In the data rows, the value 128 means zero.
Here are some points, one per row:
[108 106 141 145 116 102 183 121 133 146 104 181 103 132 134 138 126 116 155 211 148 130 100 133 138 137 116  40 115 145 105  91 125 130 131 117 121 136 115 162 148  97 134  87 141 124 185 155 115  82 169 140 148 167 145 156 112 127 137 112 108]
[103 128 121 126 118 178 136 134 109 130 124 137 120 124 133 114 155 130 169 159 172 131  98 148  81 190 136  87 170 134 128 142 137 151  88 139 134 126 150 128 166 105 134 122 114 176  96 112 128 154 149 126 133  85 151  95 112 120 142 128 136]
[120 151 126 162 159 112 145 114 147 120 162 156 148 116 120 102 138 101 109 143 130 158 143 182 122 137 145 116 130 165 107 154 121 142 144 164 185  96 143 105  65 130  88 130  97 165 155 115 147 121 137 148 134 110 106 117 137 138 132 144 115]
[136 153 118  46 105 103  94 109 125 151 136 148 107 117 114 131  85  92 116 125 127 160 137 171 103 138 128 142 127 148 135 122 142 162 160 112 179 139 122 107 130 108 139 117  89 133 122 107  20 122 167 140 164 102 126 132 120 145 171 138 116]
[104 130 140 133 148 182  92 133 102 129 158 111 130 111 112 138 115 112 122 111 134 164 117 151 133 118 145 140 135 130 149 141 140 125 128 155  68 127 121 143  97 168 160 109 228 120 133 126 128 107 125 135 143 140 131 146 144 121 131  88 115]
[116 131 154  94 166 114 125 107 120 130 138  92 145 129 149 136 136 162 137  92 171 166 151  93 148 111 122 134 128 125 117 149 131 160 119 139 111 131 168  71 123 121 145 110 141 103 137 162 149 130  73 124 148 144 174  99 141 141 131 149 138]
[156 129 139 124 150 100 180 152 118 117 137 144  97  89  75 150 128 128 127 131 165 133 150 178  90 156 142 114 145 108 145 154 144  92 138 132 164  97  82  99 148 117 101 140 121 118 117 122 138 111 122 107 139  97 126 120 171 193 110 130 166]
[137  85 159 134 117 118 124 126 163 116 122  88 163 110 103 152 139 115 151 129 137 135 104 123 183 136 138 134 115 109 105 130 149 137 118 126 154 131 118 125 119 167 123 123 127 155  95 147 157 102 236 158 117 111 159 134 155 157 169 159 147]
[132 150 130 166 136 145 126 150 135 103 119 116 130 144 145 147 127 182  96 104 146 134 169 112  93 102 158 145 170  95 133 137 128 139 133 114 125 189 145 160 101 134 110 130 149  70 140 115 142 106 139 123 141  80 142 133 134 105 111 141 130]
[ 96 123 144 220 110  99 109 164 100  82 100 124 132 139 111 125 109 109 147  96 137 152 182 121 134 143 136 149 120 132 183 135 137 141 126  79 147 126 132 129 136 114 125 164 101 139 130 128 118 116  92 138 123 129 137 124 128 119 151 122 124]
[127 131 149  84 132 118 134 170 127 114 111 161  73 138 145 125 136  66 126 120 124 134 118  61 158 153 138 190 116 111 101 159 122 140 112 148 140 135 153 145 165 130 134 134 145 132 118 118 125  96 116 148 122 152  67  95 140 125 103 125 118]
[131 123 126 115 127 162  73 112 104 122  61 120 137 125 111 103 127 166 118 154 127 115 127 108 128 115 137 118 128  76 143 132 154 118 160 207 130 134 105 157 127 126  86 144 125 114 127 144 138 117 101 124 111 166 120 126 135 118 164 114 124]
[100 136 134 134 151 103 121 140 140 120 129  75 122 132  96 112 104 108 143 156 106  71  98 151  98 130 129  85  94 143 129 130 119 133 116 124 142 129 135 121 118  90 142 129 121 133 124 122  91 129 137 142 141 160 141  94 210 119  69 159 138]
[ 85 143 162 108 118 123 123 137 162 123 109 160 161 161 125 127 118 129 128 143 131 104 159 148 128 114 130 116 126 120 118 105  87 131 150 135  87 112  94 122 135 157 170 128 147 115  98 157 134 163 138 143 142 108 113 129  98 108 136 151 123]
[129  95 144 121 101 127 113 134 111 114 126 125 129 158 136 174 140 145 106 126 125 136 120 193 133 131 120 157 161 124 114 151 133 139 146 129 148  90 131 113 105 121 127 148 118 113 124 111 145 138 123 161  96 173 142 149 102  85  69 135 147]
[150 143 140 124 166 129 145 147 128 139 120  72 124  95 133 102 121 181 123 136 109 134 153 167 151 150  94 146 143 128 121 130 148 173 133 109  96 100 147 157 180 182  92 100  97 139 131 137 124 138  94 139 131 110 106 151 152 122 120 134 106]
[120 145 142 100 118 140 147  76 126 139 180 140 102 167 112 156 128 128 148 136 121  92 168 107 119 122 135 146 128 129 127  65 122 118 122 128  97 121 118 153 150 133 111 148 126 180 153 110 154 150 129 126 122 158 137 122 150 140 133 132 163]
[123 125 131 166 141  97  85  92  90 148 120  96 135 163 124 139 150 149 114  66 161 123 143 128 145 195 149 164 139 132  73 120 123  77 123 139 133 114 152 140 107 149 126 132 130  93 138 114 102 140  97 160 144  87 105 116 142 148 128 131 101]
[175 127 107 130 135 139 141  99 109 130 140 126 146 116 162 131  89 113 120 113 123 123 162 111 126 138 130  87 126 112 128 174 136 144 138  90 148  74 106 182 119 135 160 130 124 119 117  95 130 117 125 142  81  99 113  96 127 139 128 116 146]
[134 143  90 135  96 146 120 151 142 126 114 150 133 139 170 129  73 169 165 103 122 163 148 120 151 117 106 145 109 136  96 157 129  43 108 113 107 167 147 107 106 133 119 109 139 110 122 114 181 208 112 127 116 164 118 138 161 117 123 113 116]
[137 143 101 141 150 159  92 129 143 145 110 127 123 114 135 152 137 160 129 157 115 114 135 117 197  97 131 169 122 167 138 161  53 106 136 110  99 137 126 148 125 122 116 166 154 107 118 160  95 144  84 102 124 125 132 128  88 149 103 142 134]
[147  82 122 119 157 137 122 140 163 174 141 149 119 130 174 129 123 133 156 155  88  88 101  76 107 109 197 129 126  88 127  85 111 116 115 111  51 172 131 133 113 100 125 132 102  85  98 142 122 153 126  87 107 186 139 183 101  84 151  74 100]
[ 94 115 104 102 135 115 183  99 126 140 142 180 113  39  99  52 142 136 160  46  96  95  83 110 130  87 107 107 162 147 115  68 138 126 153 110 124 147  82 121 144  92 142 120 134 141 142 128 135 135 184 143 127 152 152 135  86 109 101 130 132]
[139 126  59 131 137 129 144 120 146  93 144 142 141 194 118  87 156 119 121 126 148 119  70 160  89 139 125 141  46 154 137 175 153 180 143 111 160  93  98 101 164 116 120 141 110 132 155 122 153  87 129 138 152  74 125 111 140 133 169 116 154]
[143 106 123 140  69 119 117 130 115 153 120 143 146 124 141 130 152 116 100  85  99 118 138 141 146 124 119 142  97 103 212 126 126 147 126 153 124 121 185 123  92 130 126  99 135 114 125 144 131 131 106 134 106  91 101 140 150 176 123 139 179]
[175 121 129 123 106  98 123 119 153  82 177 127 167 121  95 124 146 125  73 143 125 120 141 125 158 137 124 103 135 164 142 168 134 128 110 155 129 133 106 127 153  89 113  91 134 132 139  92 118 152 130 111 119 126 127 116 119  97 150 137 106]
[163 110 138 152 146 141  87 113 108 140 127 136 120 148 130 145 139 138 109 133 142 130 111 100 132 109 104 105 144 138 186 102 109 123 132  95 171 131 152  89 146 142 138 124 125 137 134 140 166 127 157 116 143 130  91 125 143 127 110 125  83]
[150 186 167 153 106 144 131 101 124 135 105 125 163 131 125 157 150  97 127  95  99 129 130 132 102 121 118 120 142 148 106 142 153 117 134 109 123 127 140 104 155 146 107 141 134  92 111 127  92 115 113 109 118 168 110 116 114 135 152 137 153]
[122 166 121 140 119 140 122 155 130 150 130 103 130 133 121 141 114 113 112 119 144 124 107  69  85 127 112 173 146 136 132 128  78 144 114 156 162 109 121 147 122 141 127  97 105 142 149 138 125 143 118 100  93 124 152 162 127 156 108 102 127]
[ 98 124 152  96 107 131 120 129 165 126 141 108 137 123 169 116 111 121 140 134 111 157 124 141 125 132  89 136 114 126 134  91 138  78 119 129 134 126 132 152 113 103 142 145 112 124 133 137 157  76 129  58 146 111 135 118  86 155  99 129  98]
[113 127  87 109 138 110 199 127 124 128 126 141  76 110 137  74 123 112 104 229  78 134  71 107 134 101  93 108 152 118 112  65 159 117  80 129  97 154 108 112 101 122 171 193 147 163 101 129 123 147 168 122 134 143 146 160 106  79 163 114 136]
[135  94  94 122 116 137 141 166 110 132 124  93 122 122 142 157 158 126 147 120 136 109 137 111 130  79 143 106  85 110  98 109 117 118 142 128 106 171 127 112 121 174 143 113 125 180 127 125 114 140  74 126 131 124 129 129  63 105 107 132 117]
Along one direction, these points spread out more than along any other. Take the direction at right angles to it along which they spread out most. Go by this last direction. How far along it is each point below, from 0 to 99? The average is 50, and the first point in the table lies past the average. One standard deviation of the points above along it is 16.
[134 143  90 135  96 146 120 151 142 126 114 150 133 139 170 129  73 169 165 103 122 163 148 120 151 117 106 145 109 136  96 157 129  43 108 113 107 167 147 107 106 133 119 109 139 110 122 114 181 208 112 127 116 164 118 138 161 117 123 113 116] 22
[175 127 107 130 135 139 141  99 109 130 140 126 146 116 162 131  89 113 120 113 123 123 162 111 126 138 130  87 126 112 128 174 136 144 138  90 148  74 106 182 119 135 160 130 124 119 117  95 130 117 125 142  81  99 113  96 127 139 128 116 146] 55
[122 166 121 140 119 140 122 155 130 150 130 103 130 133 121 141 114 113 112 119 144 124 107  69  85 127 112 173 146 136 132 128  78 144 114 156 162 109 121 147 122 141 127  97 105 142 149 138 125 143 118 100  93 124 152 162 127 156 108 102 127] 43
[150 143 140 124 166 129 145 147 128 139 120  72 124  95 133 102 121 181 123 136 109 134 153 167 151 150  94 146 143 128 121 130 148 173 133 109  96 100 147 157 180 182  92 100  97 139 131 137 124 138  94 139 131 110 106 151 152 122 120 134 106] 46
[137  85 159 134 117 118 124 126 163 116 122  88 163 110 103 152 139 115 151 129 137 135 104 123 183 136 138 134 115 109 105 130 149 137 118 126 154 131 118 125 119 167 123 123 127 155  95 147 157 102 236 158 117 111 159 134 155 157 169 159 147] 64
[131 123 126 115 127 162  73 112 104 122  61 120 137 125 111 103 127 166 118 154 127 115 127 108 128 115 137 118 128  76 143 132 154 118 160 207 130 134 105 157 127 126  86 144 125 114 127 144 138 117 101 124 111 166 120 126 135 118 164 114 124] 38
[136 153 118  46 105 103  94 109 125 151 136 148 107 117 114 131  85  92 116 125 127 160 137 171 103 138 128 142 127 148 135 122 142 162 160 112 179 139 122 107 130 108 139 117  89 133 122 107  20 122 167 140 164 102 126 132 120 145 171 138 116] 76
[156 129 139 124 150 100 180 152 118 117 137 144  97  89  75 150 128 128 127 131 165 133 150 178  90 156 142 114 145 108 145 154 144  92 138 132 164  97  82  99 148 117 101 140 121 118 117 122 138 111 122 107 139  97 126 120 171 193 110 130 166] 73
[120 145 142 100 118 140 147  76 126 139 180 140 102 167 112 156 128 128 148 136 121  92 168 107 119 122 135 146 128 129 127  65 122 118 122 128  97 121 118 153 150 133 111 148 126 180 153 110 154 150 129 126 122 158 137 122 150 140 133 132 163] 49
[104 130 140 133 148 182  92 133 102 129 158 111 130 111 112 138 115 112 122 111 134 164 117 151 133 118 145 140 135 130 149 141 140 125 128 155  68 127 121 143  97 168 160 109 228 120 133 126 128 107 125 135 143 140 131 146 144 121 131  88 115] 36
[123 125 131 166 141  97  85  92  90 148 120  96 135 163 124 139 150 149 114  66 161 123 143 128 145 195 149 164 139 132  73 120 123  77 123 139 133 114 152 140 107 149 126 132 130  93 138 114 102 140  97 160 144  87 105 116 142 148 128 131 101] 37
